In the data rows, the value 128 means zero.
Here are some points:
tensor([118, 168,  99,  98, 114, 182, 217,  97,  60, 121, 164,  47, 121, 150,
        115,  93])
tensor([120, 142, 155, 138, 118, 137, 128, 139, 143, 118, 130, 149, 100, 178,
        135, 142])
tensor([127, 105, 213, 179, 123,  93,  51, 189,  61, 122, 152,  13, 126, 101,
        102, 111])
tensor([119, 104, 225, 180, 123, 100,  46, 191, 222, 116,  88, 224, 106, 180,
        143, 171])
tensor([119, 187,   6,  59, 118, 224, 255,  43,  81, 135, 121,  54, 195, 103,
        106,  92])
tensor([142, 103, 130, 133, 147,  92,  78, 135,  60, 122, 153,  22, 132, 103,
        109, 117])
tensor([146, 105, 109, 119, 148,  95,  94, 123, 101, 124, 103, 145, 115, 106,
        144, 136])
tensor([112, 104, 255, 229, 108,  97,  29, 238,  80, 123, 153,  99, 102,  97,
        109, 162])
tensor([128, 102, 192, 171, 128,  88,  55, 173, 144, 134, 112, 166, 105, 130,
        146, 158])
tensor([107, 106, 255, 254,  96,  96,  16, 255, 225, 122,  85, 255, 105, 147,
        120, 193])
tensor([131, 103, 180, 163, 129,  98,  59, 167,  59, 117, 224,   9, 141, 109,
        105, 123])
tensor([141, 116,  35,  76, 151, 111, 135,  68, 168, 121, 114, 169, 118, 103,
        159, 132])
tensor([117, 187,   8,  55, 118, 221, 255,  44, 133, 127,  86, 146, 161, 113,
        116,  90])
tensor([129, 102, 158, 152, 136,  85,  60, 151, 207, 138, 109, 240, 101, 159,
        157, 193])
tensor([137, 106, 125, 136, 143,  86,  72, 134, 185, 146,  91, 213, 118, 144,
        152, 175])
tensor([121, 181,  17,  57, 119, 212, 255,  51, 146, 137,  87, 183, 144, 118,
        122,  95])
tensor([138, 103, 139, 134, 139,  95,  72, 143,  60, 120, 212,  10, 147,  99,
        106, 103])
10 more points follow, each with its number after it:
tensor([130, 102, 214, 181, 122,  94,  55, 186,  57, 124, 147,  20, 127,  99,
        103, 115]) 0
tensor([120, 151,  97, 101, 126, 153, 172, 113,  67, 125, 144,   8, 137, 142,
        107,  61]) 1
tensor([128, 156,  29,  66, 129, 171, 219,  63, 145, 146,  85, 218, 123, 114,
        120,  91]) 2
tensor([126, 104, 206, 181, 131,  94,  53, 183, 231, 138,  89, 255, 103, 161,
        159, 200]) 3
tensor([117, 197,   5,  53, 122, 234, 255,  39,  88, 127, 178,  21, 217,  99,
        107, 103]) 4
tensor([123, 174,  51,  67, 122, 192, 237,  77,  73, 123, 120,  60, 123, 136,
        117,  69]) 5
tensor([118, 100, 255, 228, 110,  96,  37, 235, 163, 125,  94, 186, 104, 124,
        123, 166]) 6
tensor([124, 172,  30,  58, 122, 192, 255,  57, 104, 124, 107,  97, 118, 134,
        119,  76]) 7
tensor([121, 165,  27,  66, 126, 189, 250,  56, 210, 149,  86, 255, 103, 132,
        152, 127]) 8
tensor([129, 102, 202, 179, 127,  90,  56, 188, 146, 124,  87, 158, 109, 127,
        140, 152]) 9
Which of these numbered points is nearest to each point below, ignoring the direction in which the first points spread most? Its number follows each.
tensor([132, 107, 179, 166, 132,  93,  58, 169, 123, 122,  91, 133, 100, 123,
        137, 146]) > 9
tensor([139, 116,  26,  75, 146, 124, 153,  60, 113, 124, 126, 102, 160, 105,
        141, 114]) > 9
tensor([122, 171,  22,  66, 129, 191, 255,  48, 215, 149,  89, 255, 105, 127,
        146, 125]) > 8
tensor([124, 125, 162, 139, 123, 122, 102, 147, 157, 115,  98, 149, 108, 166,
        134, 135]) > 7
tensor([120, 178,  15,  56, 121, 202, 255,  49, 215, 152, 113, 255, 107, 141,
        167, 133]) > 8
tensor([115, 205,   4,  53, 114, 236, 255,  38, 120, 120,  91, 140, 213, 119,
        118, 111]) > 6
tensor([132, 122, 148, 135, 125, 114, 103, 138, 216, 129,  87, 234, 117, 165,
        147, 176]) > 3
tensor([115, 147, 128, 119, 115, 154, 161, 124,  61, 122, 152,  19, 104, 151,
        103,  65]) > 1
tensor([136, 104, 147, 145, 138,  87,  74, 147, 151, 128,  94, 157, 105, 127,
        145, 153]) > 9
tensor([122, 146, 126, 114, 121, 142, 143, 123,  64, 123, 129,  28, 120, 133,
        111,  80]) > 1
tensor([111, 193,   1,  60, 118, 233, 255,  41,  69, 140, 184,  32, 255, 100,
        121,  90]) > 4
Here are 10 other points, each followed by its number:
tensor([121, 133, 145, 133, 118, 126, 120, 134,  80, 119, 111,  61, 112, 143,
        116,  83]) 0
tensor([141, 105, 131, 132, 145,  92,  76, 139, 193, 138,  87, 224, 117, 158,
        157, 172]) 1
tensor([116, 105, 255, 222, 114,  98,  31, 231,  62, 125, 175,  22, 119,  99,
         98, 121]) 2
tensor([135, 103, 164, 152, 133,  92,  66, 152, 237, 143,  90, 255, 109, 167,
        168, 194]) 3
tensor([135, 104, 157, 150, 137,  90,  66, 150,  61, 118, 165,  55, 119, 101,
        130, 139]) 4
tensor([125, 148, 115, 111, 127, 139, 148, 114,  64, 121, 110,  41, 125, 132,
        107,  77]) 5
tensor([146, 103,  89, 106, 142,  93,  86, 113,  63, 123, 185,  11, 163,  98,
        108,  98]) 6
tensor([129,  97, 198, 177, 132,  88,  55, 181, 164, 129,  93, 172, 112, 137,
        139, 165]) 7
tensor([116, 157, 140, 124, 110, 156, 161, 128,  62, 121, 163,  28, 106, 158,
        103,  74]) 8
tensor([120,  99, 249, 205, 114,  92,  38, 215, 255, 137,  87, 255,  99, 173,
        154, 214]) 9
The same question for these:
tensor([132, 103, 187, 165, 132,  91,  57, 173,  63, 118, 151,  23, 120, 102,
        108, 118]) > 4
tensor([149, 102,  54,  82, 159,  96, 108,  82, 157, 130,  85, 214, 121, 116,
        161, 136]) > 1
tensor([116, 103, 255, 231, 107,  98,  35, 241,  74, 121, 141, 109, 104,  96,
        104, 138]) > 5
tensor([139, 105, 105, 115, 146,  93,  86, 119,  66, 118, 213,   7, 158,  98,
        106, 102]) > 6
tensor([143, 108, 108, 120, 149,  94,  84, 118,  57, 119, 187,   7, 165,  97,
        106, 102]) > 6
tensor([129, 106, 195, 173, 131,  92,  55, 176, 163, 123,  91, 173, 107, 134,
        138, 167]) > 7
tensor([141, 106, 144, 140, 135,  95,  75, 147,  61, 120, 146,  16, 124,  98,
        108, 111]) > 4
tensor([139, 103, 181, 165, 130,  95,  68, 165,  87, 124, 114, 115, 115, 104,
        123, 139]) > 5
tensor([121, 149, 127, 119, 123, 146, 142, 127,  81, 122, 103,  71, 110, 150,
        112,  90]) > 0
tensor([138, 103, 108, 117, 141,  88,  81, 122,  64, 122, 215,  10, 160, 105,
        102,  99]) > 6
tensor([149, 107,  60,  85, 153,  98, 111,  80, 161, 134,  93, 206, 116, 116,
        164, 130]) > 1
